Each path is a new rotation, seen through one point. The rows after it are directions, each followed by how far the rotation turns it, in degrees per step (0 if it stays put).
Each turn is a multiple of 5 degrees from 10 to 175, or 0.
Each row of a path follows its step; steps can be skipped.
Rotation 1:
step 0: 1.18,0.29,1.32,-1.48,1.93,-0.37,4.38,-1.13,0.64,-2.39,-1.43,0.17,-1.14,-0.57,0.46,2.67,-0.61,1.16,0.37,4.32,-2.79,1.91,2.39,-1.81,0.37,1.53,-1.40,-2.34,1.34,-3.62,-5.32,0.28,-0.08,-1.81,0.56,1.61,2.15,2.30,0.72,0.37,0.26,0.13,3.82,-1.17,3.98,3.48,-4.15,0.76,-0.10,-0.98,-2.63,0.31,-0.26
step 1: 0.16,0.08,2.32,-0.57,0.87,-1.76,-1.86,3.18,1.71,-3.29,-0.26,2.52,-3.24,-2.02,0.77,2.20,-0.86,0.28,-0.87,0.28,1.35,0.27,-1.37,-2.10,-3.75,1.22,-2.22,-1.60,-1.91,0.87,-4.26,2.28,-1.34,5.55,-1.52,3.11,-4.14,-0.74,-1.16,0.08,0.90,-1.42,0.62,-2.65,4.75,0.93,-1.63,2.67,0.57,-0.19,-0.89,-2.04,1.26
step 2: -0.61,-1.16,-2.69,-2.41,-1.23,-1.01,0.05,0.29,-4.48,0.07,-0.23,-0.31,0.15,0.35,0.75,-1.54,1.47,-2.52,-2.10,-2.50,-0.60,0.85,-2.61,-2.85,-3.01,-1.00,-4.25,-0.96,-4.30,-0.55,0.00,4.60,2.50,2.44,1.36,1.76,-1.94,-0.51,1.04,1.29,0.27,2.11,-0.64,-0.96,-0.81,3.77,-3.42,-2.76,2.26,-0.33,-1.60,-3.88,0.37
step 3: 0.20,-1.03,-1.12,0.07,1.46,0.44,6.83,-1.03,-1.94,1.76,-0.46,3.44,-0.79,0.28,-0.55,1.25,-1.38,0.61,-1.84,0.35,-4.26,0.32,-0.57,1.27,0.69,-1.34,1.75,-2.93,-3.40,-4.61,-0.80,2.06,1.34,0.94,-0.11,-0.32,-0.12,1.22,0.12,-0.29,-4.27,3.90,-2.04,-1.89,2.81,2.81,0.15,-2.76,0.48,0.88,2.48,-0.72,1.71
step 4: 0.42,4.02,2.38,-0.21,2.47,-0.70,0.08,-0.14,0.96,-1.06,-0.68,3.63,-1.57,-1.09,-0.76,0.40,-1.64,1.24,0.31,-0.89,2.62,0.65,-0.79,0.36,4.27,0.13,1.58,-0.96,-4.06,-2.87,0.46,1.27,-0.56,2.90,-1.02,0.87,-0.15,0.12,-4.02,-1.11,-0.90,0.05,3.67,-3.96,1.57,2.06,0.61,-3.26,-4.61,3.09,-2.93,-2.67,0.75
step 5: 0.38,3.41,-0.29,0.98,-4.29,-3.30,-1.52,-2.96,-3.30,-0.16,-2.94,-1.31,-0.94,-0.73,-3.76,0.83,-0.76,-1.06,-1.33,2.11,-1.05,0.13,1.88,-0.84,0.57,1.14,-2.69,-1.19,-3.31,-2.86,-1.43,2.63,1.46,1.30,2.99,-0.24,-0.59,1.61,-0.92,-0.07,2.70,-1.67,1.53,-4.76,-1.96,0.23,-2.90,2.20,-2.27,2.29,-2.41,-1.08,-1.48
step 6: -1.55,-1.03,-0.53,0.45,0.09,-0.32,0.75,-0.62,0.37,0.87,-4.14,2.05,-2.56,-0.26,0.65,3.10,3.60,3.33,0.75,0.76,-2.88,-0.75,-1.66,1.57,-0.49,2.56,-1.73,-1.11,1.43,-2.12,-3.21,5.59,2.04,0.86,1.11,4.24,-0.86,2.57,-0.81,1.65,-2.84,1.92,-0.92,-2.96,-1.20,-0.16,-1.77,3.74,-1.92,-0.80,2.07,0.13,-3.09
step 7: -1.06,-2.23,1.44,1.93,0.76,0.93,-0.06,-1.01,2.51,-2.37,-1.80,2.80,-2.64,-0.33,0.75,-0.98,1.26,-1.81,2.26,0.35,-0.82,2.30,-2.47,0.38,1.22,-0.70,0.68,1.71,1.47,-0.75,-0.92,4.06,-0.33,1.78,-0.99,1.08,-5.45,2.11,1.03,2.78,-0.28,1.13,2.40,-0.36,1.30,6.20,-3.23,-3.82,-1.40,-0.02,-3.28,1.35,-1.61
step 8: 1.16,0.10,-3.86,-0.84,-2.05,-0.92,0.36,-4.14,-0.75,-1.72,0.88,2.34,2.44,-2.80,0.15,-0.67,-2.47,0.49,-1.27,0.65,-3.04,2.90,4.75,2.07,-1.50,0.69,-2.27,0.73,-2.94,0.51,-3.58,2.46,-0.49,3.67,-0.56,-1.45,-4.24,-0.03,-1.30,0.01,-2.10,-0.99,3.21,-0.60,2.18,3.78,-1.76,-0.98,1.39,0.65,-0.74,0.05,1.97
step 9: 0.18,0.79,-1.18,-3.11,3.97,1.85,-0.36,-1.27,-0.43,-0.27,0.06,1.68,0.56,-2.84,1.35,0.47,4.66,-0.31,-0.81,-1.98,-1.58,-0.86,-0.52,1.45,0.12,1.36,-1.91,0.11,-3.59,-3.45,-4.50,1.63,-2.15,4.24,1.98,-0.15,3.69,1.05,0.60,-1.68,-2.27,-0.36,0.58,-5.35,1.48,0.40,0.42,0.32,3.16,-0.55,-1.45,-3.25,-1.40
0.64,1.07,0.22,0.39,0.49,0.02,0.89,0.72,0.04,0.87,0.61,0.94,0.91,0.52,0.08,1.07,-0.96,-0.25,0.21,1.05,-0.10,0.98,-0.23,0.92,0.90,-0.15,0.01,-0.25,0.84,0.15,-0.66,-0.49,-0.25,0.64,-0.12,-0.29,-0.47,-0.60,-0.62,-0.29,0.19,-0.20,1.12,1.05,-0.24,0.38,-0.48,-0.82,0.01,-0.18,-0.54,0.47,-0.11  95
0.98,0.00,-0.40,-0.48,-0.55,0.11,-0.47,0.02,-1.07,0.26,-0.05,-0.27,0.50,0.14,0.46,-0.52,-1.00,-0.87,-0.64,0.04,0.93,-0.02,0.46,-0.05,-0.27,0.22,-0.45,0.34,-0.65,0.02,-0.64,0.55,1.13,0.20,-0.73,-0.31,-1.00,0.06,1.07,0.38,0.25,-0.53,1.47,-0.46,-0.94,-0.87,0.89,-0.26,-0.30,-0.63,0.83,-0.10,-0.52  115
-0.47,-0.16,1.18,0.53,0.01,0.19,-0.35,-0.01,0.50,0.55,-0.62,-1.04,-0.61,0.62,-0.28,-0.09,0.26,0.63,0.54,0.03,0.60,0.42,0.45,0.23,0.11,-0.38,-0.49,-0.53,0.01,-0.46,-1.47,-0.14,0.40,-1.64,-0.49,-0.08,-0.25,-0.99,-0.37,0.02,0.17,-0.18,0.49,-0.25,-0.07,-0.70,-1.47,0.49,-0.67,0.93,0.48,0.23,-0.96  60
-0.36,-0.12,0.12,0.72,-0.86,0.05,-0.30,0.72,-0.40,0.04,0.25,-0.32,0.45,0.30,-0.41,1.07,0.29,-0.18,-1.11,-0.44,0.25,-1.06,-0.55,0.15,0.08,0.73,-0.55,-0.02,-0.06,0.53,-1.37,0.54,-0.69,1.03,0.37,0.60,0.39,-0.31,-0.12,-0.65,1.05,0.14,-0.90,-0.06,-0.56,-1.05,-0.05,0.44,0.77,0.01,-1.00,-0.61,-1.04  90
0.28,0.09,1.16,-0.28,-0.29,0.84,-0.21,0.55,-0.77,0.17,-0.36,1.40,0.06,-0.58,-0.90,0.11,0.04,1.42,0.04,0.15,-0.70,-0.03,-0.04,0.02,0.05,0.80,-0.59,1.13,-0.34,0.02,-0.80,-0.77,0.12,-0.33,0.30,-0.26,-0.36,-0.07,0.64,1.69,0.49,0.42,-0.22,-0.52,-0.34,0.75,0.00,-0.39,0.13,0.52,0.01,-0.93,0.72  0
